Here are some points:
tensor([  12,   82,    5,   35, -101,   72,  -60,  -40,   23,    9,  -41,  -37,  -52])
tensor([ 10,  29,  20,  26, -35,  24, -21,  -6,  -6,  -1, -34, -39,  -8])
tensor([-27,  40, -26,  43,  13, -23,  29,  -1,  -3, -70,  20, -21, -52])
tensor([ -7,  18, -34,  -8,  10,  22,   1, -21,  26, -12,   4,  10, -22])
tensor([  0, -12,   9,   8,  19, -28,  21,  13,  -9, -22,   5,  -4,   0])
tensor([ -5, -43, -36, -43,  58, -10,  18,   3,  37,  -9,  35,  67,  -1])
tensor([-23, -28, -14,  -4,  74, -54,  62,  13,  -5, -42,  48,  31,   8])
tensor([  0, -36,  15, -19,  32, -19,  14,  11, -13,   3,  11,   6,  36])
tensor([ -7,  53, -31,  15, -48,  52, -31, -34,  28,  -2, -27,  -3, -44])
tensor([  67,   64,   75,   14, -127,  118, -112,  -27,  -30,  127, -121,  -56,   47])
tensor([  5,  28,  31,  28, -38,  -6,  -8,   9, -33,  13, -25, -52,  -4])
tensor([  25,  101,    0,   31, -127,  126, -105,  -49,   16,   76,  -82,  -26,  -25])
tensor([ -9, -51,  -2, -15,  62, -51,  45,  20,  -6, -24,  30,  26,  10])
tensor([ 31,  17,  21,  -8, -63,  51, -54,  -6,   3,  78, -37, -18,  29])
tensor([ 6, -7, 11, -7,  0, -1,  7,  5, -2, 11,  4,  2, 13])
tensor([ -5, -32,  -8, -16,  60, -51,  41,  11,   1, -17,  33,  26,   7])
tensor([ -4,   4,  13,  22,  -3, -18,  12,  17, -19, -12,   3, -15,   2])
tensor([-19,  16, -44,   1,  12,   5,  -8, -16,  40, -36,  17,  28, -34])
tensor([  0, -32, -11, -21,  51, -28,  26,   8,   1, -28,  26,  28,  18])
tensor([-11,   7,  16,   8,   2, -17,  10,  20, -20,  -8,  -1, -18,   3])
tensor([ -4,  27, -12,  -1, -29,  18, -17, -21,   5,  -2,  -9,  -8, -13])
tensor([ 27, -85,  32, -27,  31, -57,  33,  34, -27,  36,   9,  10,  64])
tensor([-13,  18,   3,  23,   8, -11,  10,   6, -10, -19,   6, -19,  -2])
tensor([  4,  -3,  -9,  -6,  -8,   8, -13,   2,  10,  19,  -3,   9,   4])
tensor([-15,  25, -56,  -4,  -2,  31, -11, -27,  48, -25,  25,  42, -45])
tensor([-21,  11, -45,  -1,   8,  -2,   7, -24,  21, -50,  31,  22, -34])
tensor([  35, -127,   27,  -76,  100,  -59,   42,   51,  -14,   53,   35,   68,  103])
tensor([ -5,  14, -34,  -1, -24,  34, -24, -22,  47,   3,   7,  28, -22])
tensor([ -8, -16, -10,   1,  42, -33,  35,   9,  -7, -49,  31,   7,  -9])
tensor([ -6, -76,  16, -25,  82, -75,  53,  44, -21, -21,  39,  28,  35])
tensor([ 33, -89,  47, -44,  60, -53,  38,  50, -27,  54,  26,  31,  88])
tensor([  44, -122,   18,  -71,   92,  -32,   24,   46,   11,   74,   42,   86,   92])
tensor([-3, -3, -7,  1,  0,  6, -1, -2,  7,  8,  1, 14, -7])
tensor([  34,  119,   30,   55, -127,  121, -105,  -47,   -6,   64, -105,  -82,  -41])
tensor([-15, -30,  -9,   0,  69, -63,  56,  24, -19, -55,  42,  -4,  -2])
tensor([  31,   94,   32,   44, -127,  110, -102,  -46,   -9,   89, -100,  -60,  -13])
tensor([ 10, -75,   0, -46,  78, -36,  27,  15,   9,  14,  29,  64,  43])
tensor([ -9,  12, -36,  -1,  -1,  28, -11, -30,  27, -12,  15,  36, -28])
tensor([  3,  15,  27,  16, -15,  18, -15,  -1,  -9,  17, -11, -18,  -2])
tensor([ -7,  49, -19,  14, -49,  47, -32, -28,  19,   7, -33,  -5, -39])
tensor([  5, -12,  18,  -7,   2,  -9,   8,   4,  -8,  11,  -3,  -6,  13])
tensor([  3, -49,  26,  -9,  50, -59,  52,  31, -27, -17,  23, -17,  22])
tensor([ 17, -49,  49, -13,  10, -35,  24,  40, -49,  37,   2, -17,  40])
tensor([-13, -60, -30, -28,  81, -29,  29,  15,  24, -18,  50,  59,  11])
tensor([  45,  127,   56,   68, -127,  127, -127,  -55,   -4,  118, -127,  -98,  -31])
tensor([ 28,  33,  25,   8, -80,  41, -54,  -5, -12,  60, -48, -30,  12])
tensor([  1,  32,  37,  26, -44,  -8,  -5,   5, -27,   7, -31, -57,  -8])
tensor([ 25, -18,  10,  -7, -23,  15, -18,  -7,   9,  39, -14,   9,  20])
tensor([-23, -17, -12,  -7,  66, -43,  42,  12,  11, -52,  39,   6,  -8])
Then 10 other points, each followed by its number:
tensor([  0, -39,  -8, -26,  46, -21,  16,   7,   9,   1,  33,  32,  14]) 0
tensor([-22,  54,  30,  67, -58,   7,  -2,  -1, -47, -18, -30, -86, -37]) 1
tensor([ -5, -55,  13, -16,  78, -66,  50,  32, -13, -23,  27,  12,  18]) 2
tensor([  3, -86,  -6, -47,  78, -46,  44,  27,  12,   4,  54,  51,  53]) 3
tensor([ -6,  13,  -3,  15,  -9,  -6,  -3,   3,  -7,  -9,   2, -12,  -9]) 4
tensor([ -3, -52,  -3, -16,  54, -47,  32,  16,  -3, -28,  19,  23,  17]) 5
tensor([  0, -42,  -8, -13,  48, -31,  37,  13,  -1,  -6,  22,  25,  25]) 6
tensor([  -2, -104,   -6,  -46,  113,  -65,   58,   28,   -2,  -10,   70,   72,   46]) 7
tensor([-14,  24, -11,  10, -10,  -2,   3,  -3,  -3, -30,  -5,  -9, -28]) 8
tensor([-32,  36, -28,  26,   5, -12,   7, -12,   6, -71,  11, -19, -49]) 9
Which three of these numbered points are nearest to each point below, looking only along the 3 directions in which the first points spread most? Their numbers follow each, nearest first.
tensor([ -6,  61,  41,  48, -56,   7, -12,  -5, -42, -26, -31, -73, -32]) > 1 8 4
tensor([  0,  -2,  11,   5,  -6,  -6,   0,  -1, -15,  19,  -3,  -8,  21]) > 4 8 0
tensor([-14,  36, -15,  17,  -9,  15, -12, -15,   6, -17, -11, -29, -35]) > 8 4 9
tensor([ -9, -47,  14,  -2,  62, -63,  47,  35, -17, -29,  31,  10,  15]) > 2 5 6
tensor([  0, -72, -18, -54,  85, -25,  24,  21,  25,   6,  42,  73,  46]) > 3 7 0
tensor([ -4, -48, -57, -48,  82,  -8,  18,  -1,  52, -30,  48,  89,   0]) > 0 3 6
tensor([  5,   4,  24,  17, -16,  -2,  -9,   1, -14,   2, -35, -36,   2]) > 4 8 1
tensor([ 17, -59,  12, -26,  52, -44,  31,  23, -16,  26,  24,  28,  38]) > 6 5 0
tensor([ -3,  -6,  15,  11,   0, -10,   6,   9, -25,   3,  -3, -19,   5]) > 4 8 6
tensor([-19, -37,   8,   2,  85, -83,  64,  39, -23, -58,  44, -12,  13]) > 2 5 6
tensor([  -6, -101,  -13,  -55,  116,  -71,   64,   30,   13,  -31,   59,   59,   30]) > 7 3 2
tensor([-13, -37,  29,  -4,  62, -68,  59,  30, -26, -27,  31, -23,  20]) > 2 5 6
tensor([ -9, -62,   6, -26,  83, -72,  53,  28, -14, -21,  45,  24,  38]) > 2 5 3
tensor([  -3, -102,  -17,  -67,  115,  -55,   48,   29,   16,    3,   64,   76,   57]) > 7 3 2
tensor([  6, -83,   1, -49,  77, -42,  38,  29,   5,   8,  52,  64,  44]) > 3 7 6
tensor([ 22, -38,  21, -18,  30, -20,  17,  25,  -5,  14,  16,  14,  28]) > 6 0 5
tensor([-17, -75, -49, -67, 120, -48,  49,  19,  32, -44,  73,  93,  14]) > 7 3 5
tensor([  0, -42, -14, -30,  41, -10,  13,   9,  17,  -3,  18,  38,  33]) > 0 6 5
tensor([  4, -93, -11, -62,  80, -45,  41,  33,  10,  11,  51,  70,  45]) > 3 7 6
tensor([ 14, -79,  19, -39,  83, -66,  44,  35,  -2,  17,  36,  37,  57]) > 3 7 2
tensor([-13, -10, -40, -16,  24,   8,  10,  -7,  29, -21,  29,  31,  -3]) > 0 6 8
tensor([-50,  31, -50,  27,  35, -35,  32,  -9,  17, -99,  46,   2, -64]) > 9 8 4
tensor([-21,  36, -15,  21, -17,  11, -16, -21,   5, -28,   9,  -7, -43]) > 8 4 9
tensor([ -1, -74,  23, -34,  67, -66,  58,  40, -23,  -3,  32,  27,  37]) > 2 3 5
tensor([  7, -12,  14,   8,  -3, -11,   7,   9, -18,  -5,   0, -13,  -2]) > 4 8 6
tensor([  27, -127,   42,  -42,  108,  -94,   62,   76,  -41,   27,   52,   54,   99]) > 7 3 2
tensor([  24,  127,   49,   68, -127,  127, -126,  -59,  -23,   79, -127, -110,  -33]) > 1 4 8
tensor([  3, -40,  37,  -2,  49, -57,  48,  31, -45, -19,  25, -13,  26]) > 2 5 6
tensor([-10,  60, -21,  36, -49,  34, -22, -32,  13, -27, -19, -16, -35]) > 8 4 9
tensor([  2,  73,  18,  49, -87,  38, -38, -20, -17,   4, -43, -66, -29]) > 1 8 4
tensor([ -8,  17, -16,  20,  18,  -4,   6,  -7,  10, -42,  13, -11, -24]) > 8 4 9
tensor([  35, -115,   37,  -58,   64,  -59,   24,   45,  -26,   64,   17,   54,   78]) > 3 7 6
tensor([ -8, -65, -11, -23,  87, -69,  57,  28,  -7, -38,  54,  26,  22]) > 2 5 3
tensor([-14, -12, -18, -14,  32, -17,  16,  -4,  25, -15,  19,  35,  -7]) > 0 6 5
tensor([ -9,  46, -23,  13, -29,  17,  -5, -23,   8, -26,  -5,  -8, -34]) > 8 4 9
tensor([  3, -50,  -4, -30,  51, -37,  20,  19,   8,  -2,  33,  20,  18]) > 6 0 5
tensor([   8, -109,    6,  -60,  121,  -70,   48,   41,   -1,    9,   39,   61,   63]) > 7 3 2
tensor([  11, -107,  -41,  -75,  115,  -50,   34,   26,   39,    3,   74,  110,   53]) > 7 3 0
tensor([-23, -52,  -2,   3,  87, -81,  68,  31,  -8, -70,  58,   8,   6]) > 2 5 6
tensor([ -2,  40, -40,   7, -12,  33, -24, -31,  38, -28,   2,  10, -47]) > 8 9 4
tensor([-10,  34, -13,  16, -14,  16,   2,  -3,  19, -27,   1,  -4, -23]) > 8 4 9
tensor([  27,  127,   61,   73, -127,  127, -118,  -38,  -28,   90, -127, -115,  -36]) > 1 4 8
tensor([ 42, -80,  69, -32,  23, -33,   9,  42, -42,  78, -19,   8,  79]) > 6 0 3
tensor([ -4, -34,  -6, -28,  48, -31,  23,   6,  -3,  -1,  26,  27,  22]) > 6 0 5
tensor([-41, -10, -31,   1,  64, -33,  38,  -2,  16, -72,  37,  20, -27]) > 5 9 6
tensor([  2, -97,  -1, -58,  97, -56,  64,  46, -10,  -1,  51,  52,  63]) > 7 3 2
tensor([ -4,  10,  -3,   6,   1,   1,   0,   6,  -6,   1,  -1, -18,   5]) > 4 8 0
tensor([-36,  40, -43,  27,  16,  -9,  21, -20,  21, -71,  14,  -6, -54]) > 9 8 4
tensor([ -1, -40,   7, -27,  42, -24,  26,  19,   3,  -4,  28,  24,  27]) > 6 0 5
tensor([ 21, -81,  37, -20,  54, -67,  41,  30, -42,  24,  28,  14,  48]) > 2 5 6
tensor([  20, -127,   14,  -61,  103,  -74,   49,   45,  -18,   36,   55,   58,   83]) > 7 3 2
tensor([-32, -12, -24,  -7,  57, -56,  45,   4,   8, -73,  36,  12, -17]) > 5 6 2
tensor([  13,  114,   36,   59, -127,  110,  -99,  -54,  -13,   69, -100,  -85,  -30]) > 1 4 8
tensor([-11, -78, -10, -48,  87, -53,  46,  35,   7, -11,  49,  58,  34]) > 3 7 2
tensor([-15, -30,   2, -15,  64, -50,  47,  23,  -1, -24,  33,  10,  11]) > 5 2 6
tensor([  10,   98,   29,   65, -127,   72,  -79,  -37,  -17,   48,  -86,  -87,  -26]) > 1 4 8
tensor([-14, -26,  -8, -19,  50, -34,  32,  18,   5, -17,  25,  30,   8]) > 6 5 0
tensor([-16,  40, -15,  34,   5, -12,  15, -13,  -3, -69,   3, -23, -44]) > 9 8 4
tensor([-18,  -7, -37, -12,  25,  -4,  18, -10,  34, -35,  33,  38, -17]) > 0 6 8
tensor([ -2,  15,  10,   4,   3, -16,   2,  -1, -13, -15,  -2,  -4,  -9]) > 4 8 9
tensor([ -3, -29,  -8, -10,  42, -19,   9,   7,  15, -11,  16,  17,   3]) > 0 6 5
tensor([-23, -41,  -7,  -6,  77, -63,  55,  15,  -6, -64,  46,  17,   2]) > 2 5 6
tensor([ -9, -32,  -4,  -6,  71, -49,  45,  22,   0, -36,  43,  19,   9]) > 5 2 6
tensor([ -8, -44,  30,   2,  39, -60,  51,  32, -27, -14,  17, -27,  33]) > 2 5 6
tensor([  6,  -5,  14,   2,   5, -30,  15,   9, -11, -11,  -3, -22,   8]) > 4 8 6
tensor([ -3, -65,  10, -28,  51, -38,  27,  29, -10,  13,   9,  23,  38]) > 6 5 0
tensor([-10, -62,  -5, -26,  84, -61,  45,  35,  -3, -16,  43,  35,  22]) > 2 5 3
tensor([-40,  21, -55,   4,  42, -12,  26, -10,  40, -87,  45,  14, -54]) > 9 8 4
tensor([-18, -29,  38,  15,  47, -57,  50,  26, -40, -15,  22, -43,  11]) > 2 5 6
tensor([ 10, -97, -41, -75, 125, -38,  28,   9,  26,   1,  61, 107,  57]) > 7 3 0
tensor([ 36, -94,  51, -51,  60, -43,  34,  49, -31,  57,  12,  20,  75]) > 3 2 6
tensor([-14, -30,  -2,   2,  49, -60,  39,  15, -17, -38,  33,   8,  -7]) > 5 2 6
tensor([ 27, -47,   3, -40,  27,  -2,   6,  13,  -2,  26,   7,  40,  38]) > 0 6 5
tensor([  17,  105,   31,   45, -127,   90,  -88,  -44,  -26,   60,  -94,  -79,  -32]) > 1 4 8
tensor([-33,  20, -31,  12,  54, -51,  51,  -3,   9, -99,  31, -18, -45]) > 9 8 5
tensor([-25,  38, -36,  11,  22,   3,  -1, -16,  27, -64,  10,  -9, -50]) > 9 8 4
tensor([  9,  -2,  15,  -8, -22,  13, -20,   0,   7,  33, -19,   6,  -2]) > 4 8 0
tensor([-13, -12, -14,  -6,  52, -36,  40,  14,   3, -51,  32,  10, -21]) > 5 6 0
tensor([  30,  110,   50,   47, -127,   98,  -89,  -31,  -28,   81, -108,  -96,  -13]) > 1 4 8
tensor([ -1, -68, -31, -44,  92, -47,  29,  20,  21, -11,  53,  62,  33]) > 3 7 5
